In the data rows, the value 128 means zero.
Here are some points:
[117 127 120 118 114 123 115 128 129 129 116 106 121 121 113 131 119 129
 124 125 107 125 111 135 134 119 102 131 127 115 127 123 125 119 121 116
 109 124 123]
[116 112  86 115  88 105 115  93  87 125  92  98 128 122 100  98 113 101
 124 121 105  96  93  90  87  95 114  94  89 100 105 103 122 111 112 105
  99  91  89]
[124 104  87 108  98  98 125  93  88 117 100 104 125 128 107  93 102  91
 115 129 115  87 108  90  94  96 115  92  88 107  95 103 122 131 109 125
 114  90  96]
[116 103 134 110 141  99 153  93 104 118 140 157 136 151 151 104 104 103
 108 143 156 111 151  99 119 141 155 111 102 147 100 102 123 146 115 154
 154 126 123]
[130 141 139 127 137 154 114 156 157 124 125 122 124 122 122 152 136 148
 128 122 120 160 121 157 146 139 107 159 161 120 144 142 127 119 131 115
 110 139 142]
[137 136 129 142 119 147 114 145 143 123 111 113 123 122 109 142 142 148
 141 125 112 138 115 137 134 121 111 132 146 115 139 143 134 117 138 111
 115 127 133]
[118 119 145 120 147 122 135 128 135 127 147 145 124 127 151 127 115 133
 124 134 142 137 149 134 144 146 140 139 125 150 119 123 125 135 122 139
 136 148 139]
[130 117  91 124 100 117 108 109 112 122 101 107 124 116 102 107 121 118
 127 119 107 108  98 111 105 107 108 100 109  92 116 121 132 109 118 112
 107 100 105]
[139 140 114 142 112 140 114 128 132 134 104 110 122 118 113 133 144 134
 136 121 112 131 108 124 118 112 109 128 128 111 144 145 128 115 140 116
 108 116 119]
[125 130 147 126 146 128 117 140 146 126 144 136 126 123 126 145 128 142
 123 130 128 156 136 154 156 149 127 160 149 142 133 130 126 120 127 121
 124 149 153]
[126 130 109 124 106 126 109 118 118 126 106 101 126 120 108 119 128 127
 123 123 108 117 103 114 111 109 111 112 123  99 122 129 126 109 127 106
 113 107 111]
[114 111  88 105  93 100 113  97  87 125  93  92 120 121  94  91 100  96
 119 125  95  89  93  87  90  85 100  87  90  93  99  98 123 107 108 108
  97  94  84]
[118 107  83 111  79  95 111  83  78 121  78  83 124 110  87  90  96  87
 111 116  86  82  86  83  75  79  95  79  81  83  95  97 121 116 108 100
  95  78  77]
[120 116 126 116 111 128 119 113 118 117 120 108 121 120 113 123 124 119
 125 117 115 130 110 123 122 123 108 125 127 114 120 113 124 118 126 105
 114 125 127]
[131 132 102 132  98 129 111 118 118 129  99 101 132 112  97 115 122 124
 140 119  95 101  94 102  97  96 104 105 108  98 121 127 129 113 136 108
 103  98 101]
[122 126 123 129 113 128 126 129 121 128 121 114 127 126 115 129 129 132
 124 121 115 124 113 126 119 117 124 121 126 117 128 128 125 121 126 119
 112 121 117]
[142 158 138 147 135 170 128 177 178 131 129 118 128 128 121 179 158 176
 137 125 123 161 123 172 155 139 126 158 176 125 166 164 129 123 150 126
 125 150 151]
[121 108  89 108  95 105 114  97  90 124  92 103 118 110 101  94 111  96
 123 114 105  86  93  90  93  87 104  97  90  96 103 109 128 104 116 103
 102  92  91]
[135 136  98 137 100 129 110 121 116 136  99 101 121 118  99 119 135 118
 140 118 106 110  98 115  99  99 108 100 112  96 136 133 131 105 143 111
 104 104 103]
[114 105  90 107  88  92 117  88  91 116  97 108 125 123 105  91  99  99
 113 122 112  90 103  93  90  94 117  93  89 107  96 103 122 115 112 113
 108  90  89]
[129 122 104 122 108 124 117 124 124 125 104 104 127 117 116 131 122 131
 124 126 117 116 109 125 114 113 113 112 115 110 130 132 131 122 123 118
 107 107 119]
[112 100 102 111 117  95 143  98  93 121 125 129 131 136 133  94  98  93
 106 132 137 102 126  92  99 109 142  97  97 126  99  95 127 138 106 143
 141 106 101]
[114 109 111 111 109 110 108 117 115 118 112 104 121 120 111 113 107 107
 109 120 112 108 104 121 109 113 108 111 115 105 105 106 125 117 109 110
 112 114 116]
[141 170 133 166 129 179 118 176 171 141 124 111 118 118 111 170 166 176
 152 125 112 163 113 165 146 131 112 151 175 118 171 178 129 115 158 114
 108 139 146]
[147 167 193 156 175 202 127 222 229 144 169 141 126 131 134 210 173 212
 143 121 134 233 147 232 222 193 126 231 237 157 195 176 135 121 154 129
 136 207 209]
[114 104  97 112  99  91 137  90  88 124 108 120 126 137 123  92 104  96
 106 133 129  89 115  94  92  95 133  92  90 104 100 101 123 139 106 130
 129  94  92]
[141 135 128 134 143 123 162 114 117 141 143 160 140 153 160 121 135 124
 132 141 169 122 157 116 127 136 172 118 113 147 126 129 131 167 140 168
 160 126 115]
[137 139 123 137 133 124 132 125 118 136 132 138 131 143 145 120 137 120
 138 129 145 125 144 114 119 129 142 120 119 136 117 132 126 137 134 144
 146 126 119]
[116 107 147 113 154 110 139 110 112 119 153 152 135 140 159 107 107 106
 114 135 150 124 151 111 122 139 151 121 112 153 105 106 125 134 106 147
 152 139 131]
[123 109 106 109 107  99 126  90  97 120 114 120 126 122 115  97 104  96
 125 115 118  99 113  95 104 107 121  96  99 113 100 107 127 123 115 113
 114 102 100]
[128 142 233 134 222 155 148 187 196 131 213 192 131 135 179 177 139 173
 136 136 165 225 203 210 233 229 160 229 208 209 158 146 126 143 132 154
 164 240 240]
[113 114 147 111 151 112 137 116 111 122 154 148 135 132 148 115 112 117
 119 134 144 126 157 127 139 149 137 142 122 150 110 111 121 127 112 139
 144 153 141]
[122 111 157 117 162 101 169 107 108 121 170 182 130 155 191 103 104 105
 123 144 181 118 179 114 136 152 177 124 112 174 101  99 119 161 114 174
 183 149 140]
[115 108 106 101 106  90 145  92  91 127 113 124 131 142 129  87  98  90
 113 134 138  94 116  92  99 100 138  88  84 117  94  95 125 143 106 139
 132  98  90]
[130 127 149 127 130 137 116 129 135 127 135 126 124 120 128 136 126 128
 123 130 123 140 129 137 142 143 121 143 134 127 128 124 124 121 128 119
 118 137 145]
[127 132 120 135 113 146 110 143 149 131 115 114 122 121 105 148 136 146
 137 115 106 140 114 143 138 111 106 131 139 105 146 141 138 113 130 112
 107 123 125]
[135 136 102 133 104 124 109 122 119 137 106 104 129 110 101 120 134 129
 128 118 101 114 101 114 106 104 102 107 122 108 133 134 125 112 136 109
 104 107 111]
[122 116 136 114 135 121 130 121 123 119 133 134 128 126 134 122 112 119
 123 133 135 132 133 132 136 133 131 130 128 142 117 116 127 127 119 134
 137 129 136]
[130 143 192 137 182 161 148 174 182 126 179 162 133 141 168 173 148 165
 136 137 167 206 168 194 205 188 154 206 194 178 160 151 128 146 133 151
 163 201 201]
[115 102 124 108 136  99 152  92  97 115 140 144 131 152 153 103  99  96
 109 138 159 103 145 101 114 125 162 108 101 148 101 100 123 152 116 160
 157 117 112]
[114 113 116 106 129  99 156  95 100 120 130 152 137 147 161  97 106  98
 111 143 161 100 145  96 111 122 157 102 100 141 100  97 120 163 109 161
 157 117 114]
[119 104 107 114 114  96 136  93  89 119 119 121 133 132 124  93 105  95
 113 137 128  91 116  91  95 114 136 101  91 114 103  96 121 130 112 129
 125 101  98]
[144 154 102 151 111 140 116 134 130 143 102 109 132 129 106 133 150 143
 146 130 111 122 107 120 112 102 113 122 130 107 146 151 131 120 150 119
 107 112 113]
[125 125 132 123 125 132 128 140 140 130 125 125 126 129 124 136 131 135
 131 125 120 147 126 140 139 134 122 139 138 127 130 134 129 122 127 118
 125 136 135]
[133 129 110 129 107 131 115 123 118 125 105 111 130 119 117 120 126 125
 125 121 114 113 108 114 108 109 109 115 119 113 126 130 129 117 139 118
 121 108 115]
[116 117 121 118 115 111 122 107 119 124 119 118 125 122 114 111 108 115
 112 117 108 112 121 120 124 117 124 115 114 111 110 115 123 124 114 121
 112 118 118]
[172 205 121 204 111 198 113 181 178 151 106 103 126 116 102 189 208 197
 188 118 103 149 107 161 137 118 105 139 161 111 203 203 143 118 192 112
 101 128 134]
[142 153 105 152 103 145 110 139 131 140  97 103 123 122 101 144 147 145
 144 116 107 125 104 129 123 110 107 120 132 101 152 146 128 114 145 111
 100 109 119]
[129 116  82 121  81 104 114  94  92 126  82  93 116 121  88  96 116  97
 121 116  95  84  83  78  69  77 109  78  90  86 107 118 127 106 119  99
  91  79  80]
[133 122  85 133  89 105 111 101 104 136  99  95 126 113 100  96 122 102
 127 122 107  97  95  98  93  92 110  92  95  90 118 110 125 111 125 108
 102  82  90]
[110 102 118 106 120  96 132 100 101 116 118 123 136 143 131  93 107  95
 117 131 132 112 128  97 113 120 126 106  93 120 100  94 122 141 113 138
 123 114 111]
[120 125 155 122 147 132 148 141 147 128 151 143 138 146 149 142 124 134
 120 138 150 157 148 153 166 149 153 156 152 154 129 122 125 137 123 150
 146 158 162]
[119 104  96 113  99 101 128  91  97 116 102 110 120 118 109 100 111  98
 115 135 120  97 107  93  98 103 122  86  97 107 105 100 126 123 116 123
 118 102 101]
[122  97 105 105 106 103 120 100  91 116 111 114 125 126 117 103 105  96
 106 126 123  99 123 101  98 103 119  99  97 120  96 101 126 129 111 125
 126  99 100]
[117  94  96 109  99  92 104  96  89 120  98  96 120 116 107  98 104 100
 105 117 101  92  99  94  98  90 101  92  89  95  93 103 115 114 111 112
  96  91  89]
[127 116  81 111  88 102 100 103  99 128  86  87 123 118  93 104 117  99
 125 116  96  88  96  89  87  87  96  88  93  89 107 116 120 109 123 100
  90  81  82]
[116 110 141 115 144 120 125 119 115 125 141 130 130 124 125 118 114 112
 121 133 122 127 133 127 133 132 126 135 123 135 117 114 130 128 115 129
 128 138 137]
[127 138 113 132 116 140 125 144 141 127 107 119 125 126 116 137 137 143
 134 127 114 130 120 138 126 118 123 122 140 117 139 143 124 119 132 118
 123 121 116]
[118 108 128 104 144 102 170  96  92 123 145 157 140 151 157  96 107  95
 110 145 167 102 150  94 106 131 163 112 101 148 102  99 127 156 116 165
 160 124 118]
[145 171 146 159 136 190 108 199 201 134 130 116 124 121 119 207 168 197
 149 121 107 186 115 194 168 140 116 177 196 129 185 175 131 113 149 107
 116 153 160]
[120 105 112 112 118  98 118  92  94 125 121 129 127 115 120  95  93  99
 118 126 125 104 122 102 108 120 116 102 101 119 103 111 124 127 111 122
 123 113 109]
[135 139 100 140  96 126 110 114 119 142 101 105 122 116  98 121 140 127
 145 116 106 104  95 112 104 100 103 107 113  88 136 134 135 117 143 114
  99 105  97]
[127 112 153 113 172 114 182 112 113 127 176 192 141 156 193 114 115 109
 121 148 193 122 181 120 131 154 191 123 110 181 111 116 131 169 116 181
 198 149 138]
[136 140 169 135 166 158 133 174 174 128 164 145 122 127 137 168 149 165
 131 130 137 183 158 186 187 171 132 187 173 157 156 148 129 129 139 136
 137 177 188]
[125 130 153 128 154 133 165 149 146 130 147 159 135 156 154 143 130 140
 127 146 171 145 159 143 152 155 167 146 142 149 135 138 124 166 125 162
 167 152 149]
[186 199 112 201 107 187 106 172 157 165 105  99 127 124  99 172 204 174
 193 123 101 138 102 146 126 114 102 139 146  97 189 198 145 105 194  99
 101 116 117]
[136 124  97 130  99 121 105 105 104 132  97  94 123 112  95 108 123 118
 132 122 107  99  97 104  99  96 108 104 104  97 124 126 131 113 139 107
  99 100  95]
[118 107 156 112 170 106 175 114 118 126 175 186 139 163 175 103 110 120
 114 147 184 128 182 123 142 163 182 140 116 178 106 111 128 167 118 181
 184 151 144]
[134 147 133 139 129 144 122 148 147 136 123 124 128 119 119 151 143 148
 135 122 110 151 119 148 139 130 112 139 147 124 139 142 127 117 141 110
 109 137 141]
[128 135  97 124  97 128 112 122 128 128 101 107 121 118 105 123 125 118
 133 122 100 107 102 114 111 106 110 110 119 101 127 122 128 116 129 108
  95 110 102]
10 more points follow, each with its number after it:
[123 115 103 117 103 114 102 104 114 119  96  98 126 111 101 110 111 112
 126 115  95 112  99 103 114 112 101 107 108 103 111 112 121 104 122 105
 104 108 111] 0
[119 114 150 112 162 109 151 111 117 118 162 167 138 142 175 111 108 111
 119 140 161 122 163 124 131 157 167 124 115 171 107 112 117 146 111 157
 164 141 140] 1
[125 125 146 121 141 134 117 142 147 128 141 122 127 118 119 137 132 132
 125 116 119 146 130 146 151 137 119 142 148 137 129 129 126 118 124 120
 130 150 144] 2
[112  96  59 104  55  88  94  72  62 127  58  65 125 111  70  71 101  73
 113 113  84  61  61  63  49  63  80  61  65  58  85  91 126 101 108  90
  71  45  53] 3
[129 106  72 111  74  93 109  74  83 123  84  92 121 110  91  81 101  85
 118 116 100  69  84  72  69  80  95  65  70  77  97  97 128 105 116  99
  94  67  69] 4
[111  98  72 100  77  87 103  75  67 121  69  82 124 117  85  74  91  82
 110 119  93  66  86  68  72  71  95  73  65  76  91  89 120 114 106  99
  90  68  66] 5
[133 134  99 131 100 129 108 124 123 133 101  98 120 114 101 129 139 128
 141 119 104 110  99 118 109 100 105 118 117  98 129 130 130 117 133 102
 107 104 102] 6
[113 109 140 114 147 103 137 107 113 118 153 156 133 142 157 106 105 109
 117 133 152 119 162 112 125 144 154 124 115 150 106 107 130 146 105 154
 158 141 133] 7
[135 134 165 138 145 153 126 163 164 131 144 137 126 126 136 159 136 158
 128 127 130 171 137 169 171 154 131 172 170 141 145 149 137 124 130 129
 133 166 164] 8
[116 105  93 106  91 100 104  99  93 120  93  87 129 119  98  97 108  89
 116 119  94  95  94  90  85  83 101  92  91  97  98  96 120 118 112 100
  99  90  93] 9
Which of these numbered points is nearest to each point below by angle, seen from the average point of the first points? Its number follows each.
[125 129 109 122 118 118 122 104 107 135 110 116 131 124 115 117 120 113
 133 128 121 105 111 102  99 113 124 108  98 111 117 126 127 116 126 120
 114 105 108] > 4
[113 110 134 106 124 102 125 101 100 118 134 129 119 127 129  93 103 102
 112 127 130 108 135 107 111 128 124 115 109 131 101 105 118 127 109 130
 122 125 125] > 7
[126 128 148 121 131 127 121 135 142 126 132 125 125 123 120 134 124 128
 125 121 110 144 124 144 138 133 120 141 145 128 130 123 124 127 126 122
 114 142 142] > 2
[149 179 205 177 190 202 132 212 217 141 180 158 128 128 150 206 186 212
 162 131 137 220 168 231 222 199 136 233 223 170 193 189 138 127 168 135
 139 210 220] > 8
[105  95  99 102 103  88 131  85  83 114 103 112 118 120 118  85  95  84
 109 131 116  87 118  88  91 102 121  85  83 109  92  85 122 134 103 121
 118  91  84] > 5
[115 102 106 106 109  99 123  99  90 117 109 116 129 133 117  89 102  97
 115 132 124  94 112 100  98  98 121  94  85 112  96  98 121 131 110 129
 126 102  97] > 5
[124 124 142 127 132 127 118 136 137 135 127 123 128 122 121 126 127 137
 123 124 120 145 128 144 148 135 117 148 144 128 133 132 122 118 118 117
 117 144 146] > 2
[119 118 188 113 191 124 170 134 135 124 188 179 140 149 188 126 117 121
 114 142 172 159 188 151 167 191 177 163 137 185 118 118 124 156 118 171
 181 186 173] > 1
[122 115 120 117 120 120 123 117 125 124 115 109 122 121 114 123 125 118
 129 126 109 127 112 123 130 120 109 127 131 122 111 120 123 114 122 118
 109 128 126] > 0
[121 107  75 109  74  94  94  91  87 118  75  78 125 112  78  89 104  99
 113 122  85  86  80  79  80  75  94  76  82  71 100  99 126 100 111  94
  85  82  83] > 3
[123 115 119 112 109 116  94 112 116 127 105  95 123 109  97 113 116 119
 126 121  97 122 103 120 120 112  96 124 117 104 115 115 124 109 112 100
  95 117 117] > 0
[136 141 111 145 107 134 113 127 121 138 110 109 128 116 104 135 140 135
 140 125 113 124 102 126 118 109 107 119 123 110 136 140 130 120 139 106
 109 118 115] > 6
[117 116 149 122 152 120 122 126 133 127 151 138 124 129 131 127 117 127
 118 134 134 146 140 141 147 146 128 144 140 142 123 119 123 127 120 134
 129 148 147] > 2
[122 116  92 116  80 109  96 106 105 127  78  86 122 113  79 110 108 109
 127 108  87 104  78 102 100  89  92  95 100  84 114 119 126  93 120  91
  86  94  85] > 0
[119 112  85 117  86 109 105 102  98 122  86  92 125 110  91 107 112 102
 118 117  93  96  83 100  95  88  87  89  92  80 111 113 124 104 118  93
  89  89  91] > 3
[128 126 144 120 145 131 128 136 135 120 134 130 129 129 119 137 125 128
 126 124 125 140 131 135 150 143 120 141 148 138 132 133 131 129 123 120
 129 150 144] > 2
[118 104  91 107  95  92 112  84  86 116  90  94 129 117  92  84  98  84
 106 121 109  84  98  85  86  90 110  83  86  97  90  99 125 117 103 110
 102  86  87] > 5
[141 158 209 151 194 188 132 212 221 137 188 163 122 131 152 211 163 201
 143 123 141 239 168 225 233 205 139 234 235 181 181 169 127 133 148 129
 145 223 230] > 8
[133 139 145 140 132 157 126 168 153 134 132 123 128 130 131 171 146 164
 137 132 129 156 127 158 148 141 133 156 162 128 155 145 125 129 143 133
 123 139 146] > 8
[147 164 185 153 169 179 122 191 201 134 161 142 125 132 138 191 162 181
 147 126 136 205 150 204 206 180 130 204 205 156 170 169 139 128 154 125
 136 194 195] > 8
[118 115 184 107 203 116 185 117 120 127 208 215 133 157 221 117 107 114
 120 148 207 142 222 133 157 192 200 149 128 209 109 104 125 172 114 195
 215 177 161] > 1
[133 129 141 130 134 143 117 161 161 122 114 111 129 109 112 158 139 138
 135 120 113 151 115 157 149 134 109 147 162 123 149 140 139 112 129 110
 111 137 144] > 2
[118  99  97 103  98  86 115  81  75 118  97 107 125 124 112  79  96  81
 108 125 102  76 105  71  92  93 113  82  77 104  84  90 113 113 111 115
 105  91  85] > 5
[146 161 122 159 128 164 141 159 148 141 122 127 135 139 138 166 162 168
 153 140 134 148 124 149 137 123 138 140 148 128 165 165 132 140 155 133
 135 131 132] > 8
[125 110 109 106 105 106 110 115 102 119 108 108 122 112 102 107 105 108
 110 124 111 109 108 113 109 114 110 112 112 107 109 114 134 112 108 113
 113 110 115] > 9
[139 155 102 147  97 148 112 134 135 133 102 101 119 115 102 143 150 145
 144 115  96 114  99 128 108 101 106 110 128  90 148 153 131 109 144 100
  99 103 110] > 6
[119 113 100 103 110 103 109 103 101 122 110 102 127 119 106 101 109  97
 117 125 103 102  99 101 101 105 108 102  99 104 105 103 130 119 112 108
 106 104  97] > 9
[130 130 116 133 120 118 131 114 110 134 124 126 126 131 128 113 123 112
 133 130 131 116 126 113 117 115 125 118 109 123 115 128 127 122 133 124
 131 114 120] > 4
[126 115 100 117 103 100 133  98 101 122 109 108 128 133 113  93 117 104
 125 139 121  92 107  94  94 106 117  92 101 105 111 106 124 132 119 124
 120  97 103] > 4
[116 108 126 110 117 118 114 128 131 117 118 113 124 123 120 115 107 122
 118 118 111 130 110 132 130 125 116 133 131 124 113 113 127 118 113 116
 117 126 123] > 0
[130 139 118 127 114 149  95 154 154 128 105 105 118 119 106 151 138 151
 131 117 100 144 104 148 141 120 103 143 152 104 147 143 128 109 134  99
 100 125 124] > 2
[125 122 114 118 126 126 125 119 114 122 121 117 126 126 117 119 120 112
 123 124 124 126 122 115 113 121 119 122 125 119 122 124 128 124 117 119
 122 125 116] > 9
[146 161  98 164  98 151 106 133 130 148  91  92 125 117  93 140 162 148
 154 120  98 115  89 120 109  95  96 113 122 100 159 159 135 114 159  98
  99 102 102] > 6
[133 133 136 135 127 140 114 141 138 134 128 119 127 119 113 141 138 137
 129 121 109 152 124 151 146 133 116 148 148 126 137 134 131 120 131 111
 112 141 138] > 2
[119 114 120 121 124 106 117 107 108 118 120 115 126 127 119 109 115 114
 115 119 113 118 115 109 120 120 118 116 115 119 109 107 127 117 114 122
 113 125 121] > 9
[118 106 110 104 127  96 141  95  95 119 131 144 135 135 139  99  98  96
 113 129 143  99 133 100 102 120 144 106  94 129  97 104 126 141 106 149
 146 114 108] > 7
[149 171 200 168 189 210 133 222 225 141 175 155 129 125 156 223 188 212
 155 132 141 214 163 217 216 192 142 219 221 171 195 188 134 126 162 138
 149 201 211] > 8
[124 121 102 121 109 114 122 105 103 134 107 119 127 129 119 112 125 111
 130 126 114  97 111 104  99 109 119 101 106 111 124 115 127 125 129 118
 114 110 102] > 4
[165 185 154 180 159 190 137 172 175 154 151 155 128 131 153 186 191 186
 169 127 141 172 158 176 160 160 147 158 172 157 191 193 140 136 173 136
 147 152 157] > 8
[131 131 135 132 137 132 120 141 140 126 128 128 127 119 114 137 128 139
 124 117 125 149 126 143 147 140 121 149 140 127 132 128 124 123 128 120
 115 145 146] > 2
[159 165 103 179 101 160 108 146 137 151 105  97 122 114 103 147 174 155
 156 121 100 125 101 130 110 101 103 126 134  98 163 171 143 110 167 106
 100 114 110] > 6
[125 118 113 118 109 115 122 106 106 125 111 110 119 118 112 106 116 116
 124 118 115 103 104 103 109 111 112 105 107 114 106 113 132 119 119 116
 107 110 104] > 4
[116 108  92 112  87 102 113  98 100 115  98  97 122 120  99 101 104  96
 122 121  99  95  92  87 103  94  98  97  93  95 103 106 125 119 116 109
 101  97  96] > 9
[139 161 163 153 156 192 125 207 212 138 149 130 132 131 133 206 168 193
 144 131 125 200 135 207 191 160 134 196 214 148 181 175 133 125 151 129
 131 182 190] > 8
[122 119 118 122 111 118 118 123 120 118 107 109 130 118 111 118 119 122
 121 124 108 118 108 117 120 110 118 113 122 106 122 122 125 117 123 116
 106 111 121] > 0
[118 102 104 109 108 102 110  88  96 119 104 112 131 123 113  93 103 102
 115 125 111  94 109  92  95  97 117  97  99 111  98 106 124 124 111 113
 114 101  98] > 5
[136 132  91 134  87 123 103 111 106 130  98  88 124 111  91 110 126 113
 133 128 103  96  89  93  90  95 103  97 102  86 121 119 130 109 136 107
  96  93  88] > 3
[113 109 111 108 118  97 142 102  91 120 123 128 130 134 128 104 101  96
 116 137 131 100 126 103 104 113 136 101 104 128  99 107 123 142 110 137
 128 113 106] > 5
[142 163 175 161 182 184 133 192 199 140 170 151 128 127 139 186 170 185
 148 129 134 197 155 188 190 174 127 193 203 162 180 167 125 130 155 135
 138 187 187] > 8
[122 102  75 105  67  97  71  89  89 118  52  55 112  92  56  88  99  90
 109 101  56  82  56  84  76  65  57  78  86  56 102  94 120  84 116  69
  49  72  70] > 0
[124 122 112 113 109 110 114 113 110 124 109 115 129 121 111 112 112 111
 119 121 112 109 112 113 109 106 123 115 114 109 116 112 123 119 118 118
 116 108 103] > 9
[117 107 116 111 120 109 117 109 120 121 118 113 128 115 115 110 112 108
 118 122 120 120 112 113 118 117 112 120 118 119 108 115 120 125 118 114
 116 117 117] > 9
[151 156 111 157 100 152 106 135 129 143  94 103 122 112 100 138 155 141
 153 117 105 122  93 122 110  97 103 115 127 106 144 154 136 110 153 107
 100 106 107] > 6
[122 114 109 120 106 113 115 121 116 122 104 104 126 112 106 112 116 117
 122 124 103 114 106 113 108 113 108 115 111 101 114 116 122 116 119 114
 102 113 107] > 0
[126 113 130 122 120 119 125 123 120 123 119 121 121 115 113 119 118 113
 122 125 112 122 119 113 128 125 119 132 117 117 113 117 123 126 121 116
 118 130 126] > 0
[126 115 109 118 104 118 113 113 111 122 104 108 126 119 107 123 117 116
 119 118 107 108 103 117 108 113 111 111 116 102 114 116 124 114 120 112
 103 113 110] > 0
[150 177 198 169 179 210 120 248 248 148 169 142 125 120 132 232 187 225
 153 128 126 239 146 246 226 184 120 232 248 160 203 198 134 127 164 119
 126 203 214] > 8
[140 146  98 144  95 140 119 135 125 138 103  90 124 116  99 127 143 141
 146 125 102 111  96 117 107  96 105 117 121  98 137 143 141 110 146 105
 101 104 112] > 6
[118 107 130 116 129 105 134 108 103 123 135 138 124 127 139 111 108 110
 115 136 135 106 140 105 116 127 129 114 108 141 103 109 128 141 113 130
 133 125 117] > 7
[121 123 109 125  98 116 107 120 117 125 102  96 127 114  99 116 119 120
 131 120 103 112 100 114 109  97 104 107 117  95 117 121 131 112 121 109
  97 102 107] > 0
[152 162 103 156  97 150 109 137 137 141 100  99 125 118 105 143 161 144
 151 125 105 118 102 117 114 109 100 113 132 100 154 153 128 117 161 106
 104 108 110] > 6
[131 115  61 116  65 102  90  97  92 120  60  60 118 103  65 104 114 103
 126 110  67  76  62  81  77  64  79  80  89  57 107 106 124  95 113  81
  72  66  71] > 3
[112 100  82 104  96  97 113  85  83 117  83  88 128 123  88  89 102  90
 110 122 100  79  81  85  76  80 104  85  82  83  99  92 123 114 108 109
  94  83  80] > 5
[151 152 102 153  98 145 116 136 133 136  94 101 125 115 100 142 158 141
 153 122 107 117 104 122 108 102 100 112 120  93 155 147 129 113 152 107
 103 109 106] > 6
[110 106 132 109 147 105 127 102 101 122 141 142 134 129 137 101 103 104
 116 132 135 115 144 112 125 133 131 117 114 140 109 111 120 133 106 139
 145 131 130] > 7
[136 140 108 139 105 140 110 135 137 128 108  99 128 125 106 145 141 138
 133 127 110 132 104 136 114 109 107 126 132  97 141 141 126 122 133 107
 108 114 116] > 6
[154 179 100 176  98 157 110 138 144 149 102  94 120 115 105 147 172 160
 172 122  95 124 104 131 113 105 106 116 124  97 166 171 144 115 175 101
  98 104 113] > 6
[142 160 175 151 168 176 122 194 193 137 159 147 123 125 139 183 159 186
 145 135 127 192 148 194 192 170 125 190 198 151 173 163 129 124 149 121
 137 178 192] > 8
[130 114  94 119 100 107 109  98 106 130  94  96 122 121 101 103 124 103
 127 121 104  97  99  97  95  93 106 102  95  96 116 119 134 114 128 107
  98  93  92] > 3
[146 163 106 168 101 147 110 140 131 140  96  99 127 120  97 140 156 137
 152 113 105 117 102 123 116 103 105 110 124 104 152 158 135 116 166 111
  94 110 105] > 6
[116  96 115 100 127  90 135  93  93 121 126 140 133 132 137  97  99  90
 108 130 140  99 137  99 111 124 138 106  95 137  89  94 124 126 106 138
 137 122 114] > 7
[139 159 108 147 105 142 101 149 149 133 103 101 130 119  99 148 156 157
 150 108 103 125 102 132 118 116 103 125 135 105 160 165 131 104 145 108
  96 103 118] > 6
[116 110 102 106 107  97 130  94  83 119 104 112 127 129 119  95 102  97
 120 133 128  93 113  99  94  99 126  93  90 112 100 102 125 134 106 134
 121  88  96] > 5
[ 97  74 121  71 135  69 146  73  79 109 135 159 140 140 154  72  71  66
  89 136 152  86 144  90 111 131 150  99  87 140  65  66 120 145  81 151
 152 114 116] > 7
[161 185 184 182 169 209 127 221 226 152 161 143 119 119 136 221 192 216
 168 127 127 221 145 221 215 172 126 220 227 155 202 192 135 124 179 123
 130 195 205] > 8
[135 146  98 144  96 139 112 118 117 135 102  98 122 121  96 124 151 135
 138 122 108 107 101 110 112  99 104 112 109 103 133 142 128 113 150 106
  98  98 104] > 6
[120 112 119 112 126  98 133  95  99 121 122 139 128 135 139  97  99  99
 115 131 136 107 141 105 112 120 129 115 103 137 101 105 126 135 109 127
 141 117 117] > 7
[115 106 127 113 127 107 133 108 106 125 128 141 130 135 137 100 111 106
 113 136 135 125 137 117 121 133 138 122 116 132 109 103 128 132 121 131
 139 128 131] > 7
[125 118 151 128 156 132 165 134 140 130 158 173 139 140 171 132 132 136
 125 141 173 144 162 140 140 152 172 140 142 172 130 123 129 153 126 164
 170 156 148] > 1
[152 151 113 152 106 146 111 144 141 134 107 100 129 112  98 145 150 153
 139 114 107 131 101 133 113 110 105 114 140 101 156 153 136 109 154 109
 102 109 117] > 6
[112 107 108 105 119  94 136  88 100 120 115 127 125 125 142 100  99 102
 112 129 131  99 127  95 101 106 129 107  92 120  99 102 121 135 109 134
 130 110 104] > 5
[118 106 119 106 129 102 142  95  97 123 131 135 133 131 146  99 104  98
 110 136 140 105 133  93 110 124 144 107  97 139  96 105 125 139 109 135
 141 117 118] > 7
[126 123 110 123 107 123 120 120 129 126 108 109 127 133 111 124 121 123
 121 130 119 117 109 122 112 113 122 114 117 104 120 119 125 122 119 126
 118 114 112] > 3
[135 142  95 136  82 137 103 118 120 130  87  85 123 117  95 129 140 132
 137 120  88 110  92 114 102  89  96 103 118  90 134 136 124 106 138  94
  93  97  99] > 6
[117 118  82 119  92 104 106 105  94 122  94 104 121 112  94 106 113 108
 125 118  99  92  99  91  93  94  99  94  92  87 107 109 133 117 119 109
  97  96  90] > 3
[122 115 126 123 128 113 129 107 113 126 136 141 128 124 137 111 115 108
 128 124 133 117 135 111 122 130 132 120 112 132 113 110 126 133 122 134
 134 126 115] > 7
[141 138 107 137 106 126 112 125 115 138 109 104 131 119 109 127 140 131
 143 120 107 112 101 118 114 112 116 120 121 107 132 138 132 115 135 109
  98 113 119] > 6
[120 112  92 109  91  93 110  95  95 126  95  95 127 114  96 108 112  97
 122 122 103  95  90 100  89  92 106  93 100  98 105 114 129 108 112 110
 102  96  92] > 3
[136 141 105 146 102 137 114 119 120 132 102 102 124 120 104 121 140 127
 146 120 110 109  98 112 100 101 104 112 112  97 141 145 127 115 148 114
 101 102 103] > 6
[142 139 102 143 104 128 120 126 122 143 106 111 128 126 116 126 146 125
 137 122 113 110 114 122 114 109 117 114 113 108 137 136 128 122 138 118
 114 107 115] > 6
[116 114 135 118 132 107 126 104 112 125 138 136 126 133 133 107 112 104
 119 132 140 118 138 111 118 131 139 114 108 136 111 108 130 135 121 131
 134 132 122] > 7
